In the rows, zero is written as 128.
One turn moves each row of this set onto another row. After a few examples, where does it send each row asked below?
didi: [117  91 124 171 135 131 119 113 136 122 133 190 130]
Bug: [135  80 147 140 116 115 118  90 131 121 147 148 106]
fetu: [102 140 112 135 134 141 133 111 138 152 114 145 153]
guf: [ 91  92 133 132  96 149 125  88 129 121 135 151 143]
pamek: [ 99  94 110 152 140 134  80 120 125 130 129 112 132]
nuze: [132 121 116 142 149 132 121  95 122 149 102 184 145]
kuzo: [124  96 137 161 171 121 120  80 109 129 121 143 122]
rut: [101 114 143 148 117 141  92 109 122 154 155 120 122]
Mul: [154 118 119 148 112 168 105  99 129 127 123 135 125]
dogo: [101  92 130 132 104 129  77  79 132 143 136 158 116]
Fese: [133  65 130 136 126 146 142 104 131 114 127 157 122]
Fogok: [100 103 123 159 125 111 150  95 132 133 131 123 138]
Tuko: [156 115 116 138 104 159 103 101 132 135 125 131 122]
fivu: [129 123 115 131 122 113 146 100 127 151 119 167 149]
ros: [155 116 109 152 109 160 100 100 132 131 129 135 118]
voze: [107 138 104 145 152 140 100 105 138 160 109 159 137]
gopav: [130 134 121 151 133 102 113  88 125 151 128 173 133]
sos: [ 99  95 116 143 120 168 127 128 126 148 140 127 139]
Vinog: [100  91 120 131 128 132  91 122 125 135 125 103 139]
lenu: [112  76  99 141 156 140 124 103 134 155  90 147 132]
tir: [105 148 121 136 130 117 106 100 140 162 126 141 137]
duku: [129  81 128 131 116 106 105 113 143 155 130 178 119]
lun: [130  78 128 123 158 123 137  92 116 148 105 135 128]
nomo: [125  86 109 152 147  99 138  92 123 142 137 132 115]
bato: [112 107 148 152 152 112  89  76 124 150 111 137 119]
paf: [122  94 167 132 121 131 125 106 129 130 120 174 145]
Dil: [139  69 132 147 144 139  99  92 129 124 125 169 102]
bon: [108  95 120 145 144 169  79 117 123 162 127 142 121]
voda: [ 98  93 123 144 142 150  92 121 120 123 118 112 145]
siro: [ 97  79 102 147 124 163  98  92 132 129 120 174 129]

guf goes to dogo
voda goes to Vinog
Dil goes to Fese
Where do these go?
tir goes to voze
sos goes to rut
kuzo goes to lun
fivu goes to gopav
duku goes to didi
bato goes to lenu
Tuko goes to ros

One turn moves each row of this set onto another row. After a few examples, where does it send each row asked below?
Luv: [133 142 106 126 130 132  95 137 154  94  93 123 135 115 136 136 105 102
 133 136 110 134 117 139]
zev: [115 153 125 127 117 111 147 141  94 136 128 167 141 130 108 143 131 114
 122 119 140 136  92 109]
puf: [122 141 124 121 116 108 161 155  92 123 139 156 135 127 126 137 125 136
 131 120 149 115  95 104]
geke: [106 109 140 137 141 110 104 101 124 154 132 126 135 139 115 139 137 138
 136 135 127 161 142 118]
zemez: [125 137 128 124 110 118 165 143  86 129 133 155 134 128 123 130 127 133
 135 118 154 121  94 104]
vas: [140 109 117 122 127 146 150 137 145 137 143 103 122 139 157 114 127 159
 128 133 123 113 114 145]
nura: [136 109 117 127 122 144 158 135 140 113 142  99 127 131 156 118 133 163
 119 132 114 113 113 133]
turas: [149 108 115 125 119 149 145 122 153 119 140 106 115 135 143 114 130 156
 137 137 135 108 124 139]
Suz: [115 146 112 131 112 117 151 158  92 113 121 157 134 134 112 126 113 114
 123 128 150 119  90 118]
sem: [115 152 131 117 120 110 151 143  91 131 130 166 141 137 110 135 131 116
 119 120 144 133 106 110]
Dukuz: [133 144 110 134 137 132 104 151 142 108  93 125 137 111 150 131  92 106
 140 126 110 141 117 149]
Pas: [131 135 112 141 129 138  94 142 136  82 105 116 134  99 136 143 102 118
 139 128 107 149 108 142]
loz: [140 109 125 130 123 157 145 119 138 105 144 101 125 137 144 115 141 163
 121 136 116 122 111 143]
kub: [122 146 108 138 131 136  91 142 119  94  96 125 115  95 128 148 114 121
 136 127 108 149 115 153]
Fusi: [116 152 112 135 112 109 151 153  90 120 123 162 127 123 114 125 111 115
 122 122 147 118 102 118]
Madi: [110 113 138 130 139 108  95 106 129 167 121 132 138 138 132 140 127 138
 144 138 131 159 135 129]
Tov: [129 142 107 145 127 127 104 150 134  95  95 123 137 100 136 138  94 109
 136 127 113 153 126 145]
gubo: [114 117 143 136 150 124 100 100 106 140 128 125 121 134 114 138 159 146
 148 135 128 154 136 129]
kevit: [112 110 135 148 134 116  89  90 118 144 129 122 130 125 116 136 141 140
 140 139 125 160 131 125]
peb: [129 114 121 129 133 152 142 133 129  95 131 109 112 136 147 127 142 173
 128 137 114 107 105 145]
gutu: [124 118 132 129 127 107  93  96 139 155 124 130 139 123 127 149 145 141
 147 142 132 154 135 122]

Dukuz goes to Madi
gutu goes to turas
nura goes to Tov
Where do these go?
Fusi goes to sem
kub goes to gubo
loz goes to Pas
Suz goes to zev

One turn moves each row of this set onto another row. After a few examples, where does it send each row asked below?
mibup: [118 107 142 103 131 141 115 149 167 119 111 129 126 129 120 144 110 145
 112 107 131 108 119]
fise: [154 153 129 125 150 117 135 102 108 130 111 138 117 133 117 115 148 106
 148 145 128 134 151]
pip: [117 137 117 125 124 127 152 100 113 136 142 139 137 120 155 133 141 140
 137 158 156 153 142]
Sunad: [109 112 126 113 112 157 128 148 130 123 128 120 145 110 171 129 133 147
 138 119 133 149 104]
Pek: [144 142 156 122 130 138 116 118 149 121 107 132 130 130  73 112 107 121
 121 116 123 130 139]
kovut: [111 138 115 127 117 121 155 107 114 141 146 135 138 119 148 135 140 137
 139 154 152 162 139]
Bima: [117 136 122 130 125 121 155 106 109 129 144 136 126 116 151 133 143 147
 146 152 158 155 143]
Kal: [128 122 149 100 100 122 102 140 117 128 110 112 112 125 120 112 121 109
 126 104  91 131 117]
pipaz: [133 129 151 105 101 122 106 131 106 134 104 111 115 122 116 107 130 110
 120 106  96 121 117]
fofi: [147 149 141 134 150 119 130  94 107 125 104 132 119 120 114 112 147 109
 141 143 131 140 155]
reve: [136  97 106 129 152 111 138 143 121 102 131 118 143 145 157 133 136 141
 147 127 135 127 108]
rop: [116 166 133 125 137  92 114 121 113 134 115 123 106 115 119 147 122 131
 111 129 126 119 159]
Dirav: [150 140 155 134 131 135 117 119 144 125 110 136 130 127  77 103 109 121
 121 108 122 127 134]
Tovof: [120 109 148  97 130 150 120 156 164 118 109 126 126 133 122 139 114 145
 116 115 125 113 116]
zivo: [115 109 142  96 129 147 111 153 162 119 118 133 133 142 125 137 109 135
 116 109 121 112 112]
nar: [119  85 133 114  95 109 141 127 136 131 140 120 141 146 107 123 111 137
 113 117 130 129 103]
dib: [114 160 134 125 137  96 103 112 126 131 117 120 105 120 117 148 115 121
 111 120 120 121 158]
mel: [110 113 132 115 112 161 136 145 131 125 133 125 147 114 170 124 131 154
 132 128 137 148 105]
fufiz: [120 133 119 128 123 121 146 104 118 130 142 138 139 116 159 137 141 147
 136 159 152 159 149]
bif: [140 145 157 123 125 134 114 118 148 129 109 127 128 139  78 104 107 117
 121 120 125 127 141]
Duset: [154 156 131 125 146 126 127  93 110 124 110 136 124 128 115 113 142 107
 148 144 131 137 154]
kotom: [134 106 106 136 154 112 137 143 119 103 135 121 143 141 154 125 142 136
 156 126 139 128 105]
fifu: [125 107 152 100 130 148 117 150 165 121 116 122 121 142 123 136 107 142
 122 115 126 108 112]
zifon: [126 159 127 176 143 110 119 112 110 117 134 120 147 113 138 111 121 140
 136 118 137 150 136]
dazef: [148 158 132 125 141 121 123  99 111 125 107 133 126 130 122 107 147 108
 143 148 130 142 162]
Leg: [113  83 127 113  98 106 143 134 135 130 141 129 141 149 112 127 121 131
 117 121 138 128 104]
nis: [124 160 122 168 149 111 127 124 111 119 143 122 144 104 127 121 117 146
 135 117 140 155 135]
Dap: [128 159 119 168 141 113 126 129 105 114 138 120 151 108 138 117 116 148
 136 122 137 158 133]
vabuk: [118 158 137 121 143  98 110 123 113 137 111 125 102 111 120 149 125 127
 112 117 120 120 158]
rase: [131 102 115 138 150 102 142 138 119 108 128 125 139 145 164 123 143 145
 152 132 140 125 115]
gife: [136 135 158 126 136 132 109 116 147 128 104 133 135 131  80 111 109 112
 110 116 118 129 138]
kozek: [109 115 127 112 109 155 135 148 128 119 145 129 141 121 167 126 128 154
 144 120 137 147 105]
zaved: [113  85 136 115  93 104 145 140 136 130 143 127 137 144 118 119 112 144
 122 123 130 139 106]
Bos: [119 107 137 120 112 158 131 143 135 121 138 123 143 114 171 129 125 157
 138 126 133 149 104]
zolo: [127 120 152 107  95 125 107 135 107 137 107 119 120 120 115 110 129 108
 116 100  99 130 116]

mel goes to Pek
Dirav goes to kovut
fofi goes to kozek
Where do these go?
nar goes to rop
Bos goes to bif
Kal goes to zifon
zolo goes to nis

One turn moves each row of this set onto another row. After a few examples, where does it send each row asked below?
sesi: [137 117 110 141 132 119 145 166 116 144 131 118]
gep: [119 138 134 133 144  91 110  96 129 152 153 137]
bafuf: [167 127  90 118 118 128 117  87 119 129 124 133]
Bib: [129 121 107 159 130 118  87 152 133 124 140 118]
gikek: [137 113 126 146 132 111  93 134 116 150 164 103]
ronu: [132 129  91 112 109 116 119  99 159 132 150 110]
Dube: [158 124  77 130 122 126 119  98 144 136 131 151]
mem: [165 116 130 127 127 125 128  94 121 131 120 150]
lemim: [121 115  84 134 128 129 148 123  99 124 126 142]
norap: [142 119 142 141 121 116 146 130 105 142 164 126]
suru: [140 110  85 118 142 115 133 124  95 127 114 107]
Rupo: [130 120 124 150 130 124  86 117 117 131 138 159]
kof: [164 122 121 125 101 116 143 113 147 147 154 124]
Kuz: [115 133 126 145 123  89  85 113 128 132 125 108]
Nosib: [117 140 106 154 128  82 140 127 123 113 140 105]
bel: [137 131 129 157 115 105 154 140 112 143 142 135]
zib: [146 121 112 138 133 123 134 100 127 134 127 173]
Dadup: [129 144  84 129 104 125  95 109 118 149 120 117]
zitam: [106 135  96 140 138 110 129 141 159 131 124 128]
lanis: [176 131 106 140 123 118 111 132 114 139 121  95]
Nipo: [149 139 110 123 126 102 120  97 164 123 114 115]
mogil: [123 124 113 135 131 109 119 125 124  88 147  99]
Vatam: [132 146 141 139 134  82 113 100 128 148 127 124]
Zufer: [124 138  95 122 139 130  87  98 116 147 138 141]
Ris: [140 125 132 138 121 100 126 101 142  94 126 133]
gav: [119  98  95 122 126 123 109  92 112 120 157 119]
Beb: [166  90 118 127 118 132 133 133 140 139 127 117]
rulak: [105 124 121 137 132  90  96 108 144 126 152 115]
bife: [142 111  94 157 106 100 112 120 146 136 103 120]
Sol: [148  92  85 127 147 116 129 139 146 148 135 122]
vep: [132 131  73 137 145 117 137 122 130 124 170 129]
Viked: [121 136 117 127 152  82 146 119 106 132 120 121]
Zonuz: [143 107 133 126 154 102 113 135 132 166 146 126]
Tisol: [129 123 129 108 135 134 100 121 109 131 132  94]
Zifak: [133 146  96 139 105 121 135 114  95 150 140 144]
ridu: [135 113 116 122 138 125 151 150 107 129 151 109]

gep goes to norap
kof goes to Ris
suru goes to Dadup
Where do these go?
bafuf goes to Kuz
Zufer goes to gikek
gav goes to Tisol

